Each path below is one point turned by a fixed rotation once a step. After each direction that follows a path, write how fast that rotation turns it, in degrees per step (0 if it stays still).
Each turn is a multiple of 5 degrees from 10 to 175, or 0.
Each row of a path follows its step; steps can be skipped.
Path 1:
step 0: [ 0.60 -2.68 -2.89  1.03  0.60  1.76 -4.49  2.92  1.99 -4.46  2.30 -2.11
 -0.31 -0.04  0.34  2.89  0.30  5.19  1.67  0.88  3.03 -0.01  0.73  2.12
 -0.56  0.54  0.45  1.19  0.61 -1.69  1.67  0.62  2.89  0.10 -1.16  2.21
  0.01  2.71  2.35 -0.99 -1.08 -0.85 -0.11  1.05 -2.51 -4.40  0.83 -1.95
  1.84 -4.81  1.99 -1.34 -2.14  1.17 -1.59  1.24 -1.75 -1.65  4.53  1.06
  1.44  1.68 -4.66]
step 6: [-2.05 -0.40  1.69 -0.93 -0.52  1.88  0.80 -0.86  2.02 -1.72  1.17  2.32
 -2.54  1.83  1.32  0.94 -3.43  3.38 -1.74  4.95 -0.92  2.43 -2.74  1.28
 -0.15  3.73 -1.25  2.06  2.32 -4.13 -4.23  1.99  0.28 -0.20 -0.71 -2.61
 -2.17  4.51 -0.06 -3.62  2.53 -2.43 -0.25  2.47  1.27 -1.57 -0.39 -1.44
  2.28 -0.24  2.66  1.67 -0.13  3.87  3.76  1.17 -1.01  0.72  1.73  2.75
  0.43 -1.40 -0.87]
step 8: [-1.05 -3.13 -0.09 -2.57  4.93 -0.03  1.09  1.79 -1.43 -1.31  3.03  1.20
 -3.14  2.33 -2.96  0.21 -0.36 -0.54  2.15  0.93 -0.20 -1.53  1.93 -1.05
  2.48 -1.57 -0.10 -0.51  2.91  1.63 -1.52 -0.24  1.20  1.25  3.32  0.75
 -2.24  2.75  1.71 -2.19  0.03  1.39 -1.95  1.14 -0.86  2.52 -1.51 -4.27
 -1.96 -3.09  1.26  2.56 -1.88  3.73 -0.26 -1.13  3.74 -1.90  3.92  5.00
 -3.05 -1.51 -1.40]
step 12: [ 0.35 -2.25 -2.68 -2.73 -2.07  0.09  1.87  2.16 -1.93 -0.18  3.98 -1.83
  2.45  2.34 -1.83 -2.38 -1.99 -0.56  1.58  0.91 -0.45  4.24  0.78  3.78
  2.93  2.48  1.07 -2.51 -0.89 -1.05  1.51  2.62 -0.73  1.17  0.19 -0.99
 -2.82  1.44  0.46 -1.57 -0.55  0.95  1.02  2.34 -3.24  2.19 -1.59 -3.63
 -3.28 -3.12  2.63 -2.81  1.27  3.61  2.23  2.60 -0.19  1.21  3.75  4.09
  0.59 -0.40  1.60]
step 16: [ 0.36 -3.59 -1.41 -2.31 -1.31 -0.01  0.82  0.35  0.11 -1.72  4.30 -0.91
  0.71 -2.75 -3.23 -1.28 -0.21 -5.25  1.49  1.68  3.72  1.23 -0.58 -3.23
  1.91  0.26  1.62 -2.75 -2.21 -2.68  1.55  0.38 -3.23 -1.06  0.19 -3.13
 -1.31  2.73  1.79  0.73 -0.65 -2.91  0.73  1.34 -3.15 -2.54 -0.75 -4.12
  3.87 -2.27 -1.82 -0.15 -1.16  2.36  2.17  3.05  1.38 -1.23  2.20 -1.08
  0.42 -0.36 -3.44]
step 18: [-2.05 -4.31 -1.58 -0.17 -0.27  1.58 -0.47  1.93 -0.45 -3.97  4.40 -1.77
 -1.61  0.89 -0.78  1.99 -0.41  4.80  2.09 -2.76  3.11  0.77  1.23  0.11
 -1.62  1.58  1.29  3.85  0.45 -1.39 -0.77  0.89 -3.81 -2.09 -4.15  1.77
  2.93  1.31 -0.10  0.29  1.57  0.23 -1.74 -0.79 -1.47 -2.19 -2.17 -2.87
  0.45 -2.52  2.43 -0.86 -4.36  0.05 -0.82  3.60 -1.01  0.65  2.79  1.65
  2.49  3.44  0.86]
step 20: [ 2.22 -1.41  1.30 -0.19  0.66 -2.25  3.54  0.97  0.30 -3.90  1.80 -0.81
  1.09 -0.62 -1.09  1.29 -1.04 -0.28 -1.61  1.26  0.45  2.86  0.01 -4.43
 -0.11  1.41 -1.77  2.32  2.65 -2.94 -5.06 -0.74 -3.81 -1.49  0.36 -3.93
 -0.58  5.56  0.36 -0.75 -3.30  1.74 -2.06  2.17  0.52  2.88 -1.27 -2.71
  2.37  0.12  0.21 -1.83  0.71  0.31  2.61  1.06 -1.44  2.42  5.19 -0.89
  0.19 -0.43 -2.45]
step 21: [ 1.13 -0.33 -1.05 -0.67 -0.09 -3.58 -0.42  4.92 -2.25  1.07 -1.22 -5.11
 -1.85 -1.33 -1.53 -1.66 -2.39 -0.67 -1.88  1.37  0.86  0.60 -0.22 -1.95
 -0.34  2.54  0.49  2.08  1.41  1.50 -2.31  3.38 -0.77 -0.83  0.33 -2.38
 -0.60  1.67 -2.69 -0.65 -0.17 -1.06 -3.51  3.29  0.43 -2.35  3.50 -4.42
  1.45 -1.28  4.62  0.14 -5.50  2.61  2.54 -0.94 -1.34  1.31  2.57 -0.23
  1.59  0.32 -2.41]
step 23: [-1.69 -0.33  0.35  1.53  2.66  3.48 -3.94  2.65 -0.77 -0.47 -0.89  0.04
 -1.67  4.66  2.41  0.97 -2.93  1.89 -1.90  1.65 -0.77  1.89 -0.16 -0.05
 -1.40  1.91  1.68  0.88  0.32 -1.48 -6.67 -0.51  1.56  1.39  0.68 -0.27
 -0.06  2.04  1.61 -4.33  0.03  2.14 -1.91  3.63 -1.02 -1.96 -4.16  1.60
  0.62 -4.08  1.79  0.04  0.76  3.52  3.43  0.97 -0.47  0.46  2.42  2.84
  0.78  2.20 -0.92]
step 25: [-2.22  0.28  1.27 -3.04  2.71 -1.51  1.12 -2.57  0.83 -2.09 -0.63 -0.87
 -0.70 -0.36 -2.04 -0.37 -1.22  0.58  1.64  0.57  1.01 -0.42 -3.62 -0.94
  3.58  2.46 -1.62  0.42  4.66 -0.31 -2.75  3.18  2.68  0.39  3.33 -0.65
 -2.13  0.57  0.88 -0.68 -1.36 -0.76 -2.72  5.08 -0.14  0.27  1.41 -1.65
  1.49 -1.42  1.95  4.26 -2.16  5.93  1.69  0.34  3.99  0.24  1.65  2.31
 -1.29 -4.22 -1.03]
[ 0.67  0.01 -0.38  0.05  0.70  0.59  0.31 -0.67  0.59  0.33  0.52 -1.09
  0.12  0.92  0.24  0.25 -0.41 -0.58  1.69 -0.34 -0.37  0.71  0.36 -0.84
 -0.27 -1.34 -0.55 -0.83 -0.24 -0.47 -0.28  0.38  1.14  0.07  0.49  0.47
  0.30  0.11 -0.54 -0.62  0.27 -0.27  0.36  0.70 -0.08  0.19 -0.70 -0.58
  0.34 -0.27 -0.73 -0.91  0.05 -0.20 -0.11 -0.82 -0.93  0.22 -0.24  0.19
 -0.33  1.08 -0.41]
95
[-0.06  0.28 -1.04  0.88 -0.13 -0.23  0.13  0.55  0.05  0.48 -0.46  1.30
  0.45 -0.27 -0.26  0.08  0.31 -0.65  0.84 -0.62 -0.28  0.75 -0.42  0.25
 -0.31 -0.63  0.12  0.98 -0.02 -0.95 -0.69  0.77 -0.14  0.83  0.18 -0.82
  0.15  0.18  0.10 -0.13 -0.82  0.19 -0.15 -0.76  0.24  0.52 -0.69  0.27
 -0.41 -0.48  0.02  1.10 -0.01 -0.68  0.08 -1.01  1.46 -0.27  0.31  0.23
  0.81  0.78 -0.99]
120
[-0.71  0.67  0.45  0.10 -1.37  0.44  0.14 -1.00 -0.14 -0.71 -0.82 -0.04
  0.26  0.53 -1.33 -0.56  0.53 -0.52  0.45 -0.67  0.25  0.08 -0.99  0.55
  0.42 -0.48 -0.94 -1.12  0.66  0.59  0.16  0.61 -0.63  0.13  0.13  0.22
 -0.01 -0.56  0.68  0.20 -0.16 -1.04 -0.43  0.42  0.31 -1.22 -0.07  0.25
  0.51 -0.11  0.04 -0.27 -0.67 -0.82  0.76  0.80  0.20 -0.28 -0.20  0.33
 -0.12  0.37 -0.63]
120
[ 0.26  1.01  0.35  0.39  0.42 -0.41 -1.19  0.45 -0.36  0.18 -0.22 -1.01
 -0.03 -0.50  0.99 -0.66 -0.08 -0.36 -0.20 -1.17 -0.34  0.87  0.16  0.06
 -0.18 -0.13 -0.16  0.97 -0.14  0.93 -0.13  0.03  0.34  0.43 -0.25  0.30
  0.65 -1.49  0.01 -0.93 -0.87  0.28  0.26  0.67 -0.25  0.13 -0.02  0.68
  1.22  0.35 -0.06  0.19 -0.57  0.66  0.64  0.20  0.69  0.32 -1.05 -0.64
 -0.47 -0.63 -0.30]
175
[ 0.44  0.61  0.57  0.04  0.05 -0.14  0.45 -0.18  0.40 -0.60  0.51 -0.32
  0.95 -0.36 -0.19  1.62  0.10  0.47 -0.31  0.92 -0.34  0.56 -0.81  0.88
 -0.29 -0.18 -0.58  0.29  0.61  0.40 -0.56 -0.37  0.24  1.43  0.37  0.12
 -0.24 -0.17 -0.79  0.68 -0.09  0.91  1.40  0.92  0.04  0.02 -0.72  0.65
  0.54 -0.56  0.43 -0.02  0.60 -0.56  0.50  0.43 -0.15  0.24  0.68  0.62
  0.63 -0.45  0.62]
130
[-0.68 -0.86 -0.01 -0.31  0.68 -0.25 -0.24 -0.59  0.22 -0.25  0.12 -0.79
 -0.25 -0.04  0.52 -0.58  1.22  0.86  0.62  0.34 -0.26 -0.36 -0.84  0.16
 -0.23 -1.10  0.27  0.76  0.28 -0.83 -0.18  0.52  0.14  0.49 -1.03 -0.34
 -0.20 -0.80 -0.61  0.85  1.09 -0.78 -0.41  0.02  1.12  0.01  0.93  0.38
 -0.33 -0.04  0.06  0.29 -0.38  0.32  0.54 -0.11  0.27  1.71 -0.34 -0.07
  0.44  0.27  0.49]
95
